B =
[[ 19.7  16.4 -22.6 -10.5 -30.9  24.1  -9.9   8.1 -22.0  48.0   6.5 -48.3
    8.2  24.4 -26.4]
 [ -9.1  28.9  -3.5 -18.1  23.4  33.3 -13.7   5.2  19.3 -55.0  -4.7  30.7
  -14.4  12.5 -20.1]
 [ -1.1 -28.3 -23.7  62.2  -2.4  -0.3  -2.3  11.9  38.5  -7.1  21.4   3.5
    7.7  49.9  13.8]
 [ 27.6   5.6  11.1   9.8   2.2  -9.4  -8.3  13.4  62.0  52.6  27.2  14.1
   -1.3  30.2  10.3]
 [  3.8 -31.4  55.7  -7.0   9.1  17.5  76.5  13.4  -6.2  -1.7  27.1   3.6
  -18.1  22.7 -15.1]
 [ 51.9  -6.4   0.1 -68.5  10.9  14.6   6.9 -10.6 -22.2 -14.7 -65.6  16.7
   -2.9  20.9  18.6]
 [ -0.9  11.6  23.7 -43.4  16.2  49.3   0.2  10.6  -1.4 -24.7  16.4 -10.8
   -2.7 -31.1 -28.9]
 [ 13.8  -5.0 -28.1 -24.9  14.4  29.3 -11.9  -6.7 -15.7 -68.2 -50.6  18.5
    1.6  24.9   6.5]
 [ 51.0 -51.7  34.0 -51.2  19.1   7.5  46.0  -5.1 -12.7 -14.5 -44.4  17.8
   19.9  13.5  35.8]
 [ 12.5 -21.3  59.1 -26.4  32.5  13.0  54.2   9.1  24.3 -23.5  10.3  38.2
    2.6  10.4   2.7]
 [ 26.4 -79.3   4.0  -4.8  -5.5  26.5  42.1   1.5 -42.0 -21.5 -19.0 -39.6
   -6.1   7.7  21.2]
 [ 41.3  11.9  -3.5 -48.8  24.8   8.0 -25.1  -5.1  31.5 -19.3 -44.4  42.7
  -14.1  16.0  24.5]
 [ 22.3  50.3  16.2 -54.3   2.6  15.1  12.7   2.8  -2.8  18.2 -13.9  23.9
   -6.4  37.6 -29.7]
 [ 14.9 -40.5  54.1 -36.4  18.4  35.7  42.2  11.6  -1.7 -10.6  20.1 -15.2
   11.2 -31.6  -3.3]
 [ -3.5 -15.4  53.0 -15.1  30.4  22.4  50.9  12.0  20.1 -35.4  21.5  31.2
   10.1   7.3 -10.5]
 [ 55.2  -5.4  -8.0  -9.7  -0.6 -17.7 -20.1   2.2  46.9  54.0 -16.3  15.5
    2.0  38.5  35.2]]
B[0,0]	19.7
B[:, 11]	[-48.3, 30.7, 3.5, 14.1, 3.6, 16.7, -10.8, 18.5, 17.8, 38.2, -39.6, 42.7, 23.9, -15.2, 31.2, 15.5]
B[:, 14]	[-26.4, -20.1, 13.8, 10.3, -15.1, 18.6, -28.9, 6.5, 35.8, 2.7, 21.2, 24.5, -29.7, -3.3, -10.5, 35.2]
B[1,9]	-55.0
B[9,6]	54.2
B[1]	[-9.1, 28.9, -3.5, -18.1, 23.4, 33.3, -13.7, 5.2, 19.3, -55.0, -4.7, 30.7, -14.4, 12.5, -20.1]
B[11,13]	16.0
B[10]	[26.4, -79.3, 4.0, -4.8, -5.5, 26.5, 42.1, 1.5, -42.0, -21.5, -19.0, -39.6, -6.1, 7.7, 21.2]
B[4,0]	3.8
B[7,0]	13.8
B[5,10]	-65.6
B[6]	[-0.9, 11.6, 23.7, -43.4, 16.2, 49.3, 0.2, 10.6, -1.4, -24.7, 16.4, -10.8, -2.7, -31.1, -28.9]
B[:, 8]	[-22.0, 19.3, 38.5, 62.0, -6.2, -22.2, -1.4, -15.7, -12.7, 24.3, -42.0, 31.5, -2.8, -1.7, 20.1, 46.9]
B[14,3]	-15.1
B[:, 4]	[-30.9, 23.4, -2.4, 2.2, 9.1, 10.9, 16.2, 14.4, 19.1, 32.5, -5.5, 24.8, 2.6, 18.4, 30.4, -0.6]
B[14,8]	20.1
B[10,13]	7.7
B[14,12]	10.1
B[:, 2]	[-22.6, -3.5, -23.7, 11.1, 55.7, 0.1, 23.7, -28.1, 34.0, 59.1, 4.0, -3.5, 16.2, 54.1, 53.0, -8.0]
B[3,14]	10.3
B[2,9]	-7.1
B[5]	[51.9, -6.4, 0.1, -68.5, 10.9, 14.6, 6.9, -10.6, -22.2, -14.7, -65.6, 16.7, -2.9, 20.9, 18.6]
B[6,2]	23.7
B[5,5]	14.6
B[13]	[14.9, -40.5, 54.1, -36.4, 18.4, 35.7, 42.2, 11.6, -1.7, -10.6, 20.1, -15.2, 11.2, -31.6, -3.3]
B[1,12]	-14.4
B[12,7]	2.8
B[4,10]	27.1
B[15,1]	-5.4
B[:, 12]	[8.2, -14.4, 7.7, -1.3, -18.1, -2.9, -2.7, 1.6, 19.9, 2.6, -6.1, -14.1, -6.4, 11.2, 10.1, 2.0]
B[13,8]	-1.7
B[9]	[12.5, -21.3, 59.1, -26.4, 32.5, 13.0, 54.2, 9.1, 24.3, -23.5, 10.3, 38.2, 2.6, 10.4, 2.7]
B[11,12]	-14.1
B[15,8]	46.9
B[:, 6]	[-9.9, -13.7, -2.3, -8.3, 76.5, 6.9, 0.2, -11.9, 46.0, 54.2, 42.1, -25.1, 12.7, 42.2, 50.9, -20.1]
B[8,6]	46.0
B[7]	[13.8, -5.0, -28.1, -24.9, 14.4, 29.3, -11.9, -6.7, -15.7, -68.2, -50.6, 18.5, 1.6, 24.9, 6.5]
